M =
-35	-15	-9	-14	15	-9	-20	5	-9	10	13	16
-10	-3	-4	-21	8	5	0	20	41	-17	20	-6
-18	-23	-14	27	-14	22	-8	-5	20	-11	22	-21
13	-33	-25	16	12	13	-18	0	-21	8	-7	4
-32	-14	-41	28	-28	10	-15	-27	13	18	-19	-5
27	-23	-16	2	9	32	-7	23	-5	19	-18	-3
Indices start at 0.
The top entry of the column that holds the largest entry -> -9
The entry in the bottom-right corner: -3
The entry in the bottom-left corner -> 27
Which number is the entry in row 0 and column 0?
A: -35
Which number is the entry in row 1 and column 0?
A: -10
Which number is the entry directly above the smallest entry?
A: -25
Which number is the entry in row 0 and column 2?
A: -9
Which number is the entry in the top-right corner?
A: 16
Which number is the entry in row 0 and column 1?
A: -15
Which number is the entry in row 2 and column 0?
A: -18
Which number is the entry just right of the smallest entry?
A: 28
Which number is the entry directly below the largest entry?
A: 20
The entry just right of -10 -> -3
The entry just left of the smallest entry: -14
The bottom entry of the column that holds the largest entry: -5
Which number is the maximum?
A: 41
The entry just right of -20: 5
The entry just left of the largest entry -> 20
The entry just right of the largest entry is -17

[[ 16  -8 -25 -31 -12  -9  -8  12  40  25  33  35]
 [ 17  -7 -27 -31 -11  -8  -7  14  40  24  33  35]
 [ 18  10 -32  -6  23  20  25  32  -3 -32 -19 -15]
 [ 16  -8 -25 -31 -12  -9  -8  12  40  26  34  35]
 [ 16  -8 -25 -31 -12  -9  -9  12  40  26  34  36]
 [-12 -10  31  22 -15 -20 -25 -34 -24   0 -22 -28]
 [ 22  10 -37 -14  22  19  24  36   6 -25 -11  -6]
 [ 22  -1 -36 -32  -2   1   3  24  37  13  27  30]
 [ 15  10 -30  -3  23  19  25  29  -6 -33 -22 -18]
 [ 14  -9 -23 -30 -13 -11  -9  10  40  27  34  35]
 [-13 -10  31  23 -14 -19 -23 -33 -25  -2 -24 -30]
 [-13 -10  30  24 -14 -18 -22 -33 -26  -3 -25 -31]
 [ 15  -8 -25 -30 -12 -10  -8  11  40  26  34  35]]
The entry directly below the smallest entry -> -36
The second entry on the main diagonal -> -7
The entry just right of the smallest entry? -14
The smallest entry in the last column is -31
The bottom-right entry is 35
The top-right entry? 35
The 1st entry in reading order? 16
The entry just left of the smallest entry? 10
The entry directly below -34? 36
The bottom-left entry is 15
The largest entry in the first row -> 40
The minimum? -37
The 4th entry from the end, reading row by row? 40
The smallest entry in the first row? -31
The fifth entry from the end, reading row by row? 11
The 2nd entry on the diagonal from the top-right corner is 33
The entry directly above 13? -25
The largest entry in the last column? 36
The bottom entry of the column that holds the smallest entry is -25
The first entry in the row that holds the smallest entry -> 22
The 2nd entry in reading order? -8
The third entry on the main diagonal: -32
The 3rd entry on the diagonal from the top-right corner is -32
The 5th entry, reading row by row? -12
The second-last entry, reading row by row? 34

Questions about the row below.
1) The entry just right of the centre entry?
2) The entry just right of 4?
3) The entry just right of the smallest entry?
4) The entry just left of -10?
5) The entry just left of 0?
[-16  -1   8 -27  13  -2  22   4   5   5  32 -10   0]
1) 4
2) 5
3) 13
4) 32
5) -10
